(in the rows, 128 means zero)
Each named turn below is shown by a few rows before and after it. Which turns, in which order, take the first row of each later pair to the second? The first pair is answered.
X (before |-> after):
[120 117 141 121 147 147 128 140] |-> [119 130 135 129 152 152 122 139]
[159 174 119 151 149 124 134 196] |-> [165 165 100 155 140 108 138 193]
[150 176 133 125 136 182 139 118] |-> [149 179 110 142 133 174 136 117]
[160 132 140  72 140 101 224 151] |-> [158 149 167  74 152 131 217 158]
T (before |-> after):
[146 145 116 139 138 151 154 117] |-> [149 144 109 141 138 132 156 131]
[135 137  98 141 113 122 116 120] |-> [131 147 112 148 123 134 102 130]
[177 213 123 141 163 200 162 132] |-> [188 187  87 127 146 179 195  92]
[144 128 103 127 131 112 142  95] |-> [143 153 116 140 145 100 116 147]
V (before |-> after):
[128 139 171 138 134 176 100 137] |-> [128 140 175 136 134 171  98 144]
[111  81 109 110 105  85 106  97] |-> [113  88  94 120 103 106 116  70]
[135 148 125 129 132 147 137 129] |-> [138 144 129 124 139 140 139 140]
[124 145  67 168 124 108  87 133] |-> [140 162  64 172 127 137 112 116]
W (before |-> after):
[125 170 139 129 146 166 106 155] |-> [122 160 135 129 140 135  89 173]
[109 135 114 133 119 164 118 102] |-> [109 143 107 144 121 160 105 116]
[152 122 121 121 136 102 155 159] |-> [151 110 126 115 131  98 160 150]
[173 114  72 118 117 108 159  95] |-> [176 121  67 121 122 119 163  93]
Pairs:
Each pair is 2 to 3 turns apart.
[ 92 113 145 133 125 159 105  79] |-> [134  86 123 106 114  94 164 108] => V then T then X
[147 168  92 153 129 143 132 107] |-> [127 163 121 156 141 130  83 151] => W then X then T
[120 122 100 160 123 107 111 138] |-> [134 148 104 163 133 132 127 136] => V then V then T
[154 175 102 146 141 145 149 136] |-> [147 179 111 148 142 153 133 149] => X then T
[139 126 102 131 116  82 132 162] |-> [105 112 168 112 121 155 130 102] => W then T then T
[119 163 100 170 129 164  90 106] |-> [102 118 101 151 110 100  66 128] => W then W
[124 122 187  96 123 144 141 125] |-> [144 123 160 102 117  88 142 166] => T then T
[116 118 172 111 139 155 107 119] |-> [127 111 103 131 119  84  96 139] => T then T then V
[105 107 121 109 100 109 147  78] |-> [111 176 154 148 140 126 103 165] => W then T then T
[171 165 155 114 162 145 186 180] |-> [176 144 137 104 143 142 213 134] => T then T
[166 131  63 136 118 111 167  86] |-> [155 133  84 128 118 150 163  56] => T then T then T
[155 162  88 175 112 137 107 114] |-> [144 156 123 170 122 119  76 158] => X then W then T
[121 146 137 158 157 152  96 155] |-> [143  92  98 121 126  98 157 113] => T then T then X
[168 176 106 107 122 105 180 183] |-> [134 193 110 142 128 116 107 205] => T then X then W
[100 113 133  93 140 155 123  78] |-> [127 143  73 121 132 137 135  86] => W then W then T
[148 144 110 156 149 154 138  80] |-> [162 105 113 123 139  91 165 104] => T then X then X
[127 113 135 112 133 155 144  95] |-> [128 119 148 119 146 114 113 170] => T then T then W
[ 85 106 150 114 114 120 105 110] |-> [100 119 111 134 111  81 101 141] => T then V then T
[104  82 152 102 110 137 164  85] |-> [117 136 184 111 145 179 164 131] => X then W then V
[107 138  75 158  93  65 100 131] |-> [155 177  90 144 114 133 194 103] => V then V then V
[105 111 182 149 129 148  80 127] |-> [114 104 117 165 109 143  97  79] => X then X then T
[109 162 134 140 167 132  93 188] |-> [131  88 102  91 129 103 185  99] => T then T then X
[116  79 133 110 117 113 147  89] |-> [ 96 119 147 147 137 127  76 142] => T then V then T
[141 167 165 135 141 138 159 169] |-> [156 145 141 119 125 124 196 130] => T then T then X
[102 146 188 127 152 197  91  94] |-> [120 147  67 175 115 135  78  73] => X then X then X
[133 131 128 131 130  90  99 174] |-> [144 118 107 127 114  78 120 156] => T then T then T
[136  98 151  83 133 140 148 138] |-> [153 126 127  97 135 165 164 124] => X then T then W
[ 87 122 165  98 119 136 110 100] |-> [ 94 130 115 126 112  92  81 133] => T then T then V
[111 106 132 103 112 124 129  92] |-> [126 115 130  97 119 129 155 102] => T then W then W
[137 104 116 136 116 104 154 124] |-> [128 115 164 126 134 140 150 138] => X then X then X
[ 80  80 141 116 115 107  68  74] |-> [ 98  70 120 114 111  64  87  92] => X then T
[164 163  85 152 148 126 157 116] |-> [148 171 156 131 175 150 143 146] => V then V then T
[153 184 136 142 154 151  50 154] |-> [152  93  83 102  99  92 109  64] => W then T then T
[139 111  88 128 122  60  98 132] |-> [114 127 172 117 152 102  69 159] => X then T
[139 151 143 157 158 149 149 149] |-> [147 126 145 131 151 128 184 133] => T then V then T
[119 174 102 169 140 184 120 104] |-> [111 135  64 162 115 147 117  79] => W then T then X
[108  61 125 101 102  92 139 121] |-> [102  92 126 131 116  80  91 175] => V then T
[192 178 123 179 158 147 157 150] |-> [197 148  89 173 134 105 171 138] => X then X
[130  92 147 114 114 130 164 108] |-> [148 106 126 118 112 120 177 114] => X then X then T
[ 99 101 159 120 116  88 108 146] |-> [ 86 117 178 129 124 127  94 134] => T then X
[116  91 138  99 121 113 154  98] |-> [107 142 161 128 152 141  99 153] => T then T then X
[123 100 122 116 122  77 110 142] |-> [101 131 133 142 131 149  81 101] => T then V then V
[161 133 133 127 131 121 178 149] |-> [127 114 110 149 114  81 107 154] => V then V then V
[134 135 154 127 140 160 167 102] |-> [137 143 135 146 149 104 124 173] => T then T then V
[110  65  67 130  94  67 117  97] |-> [ 89  71 206  78 135 142 128 118] => X then X then X
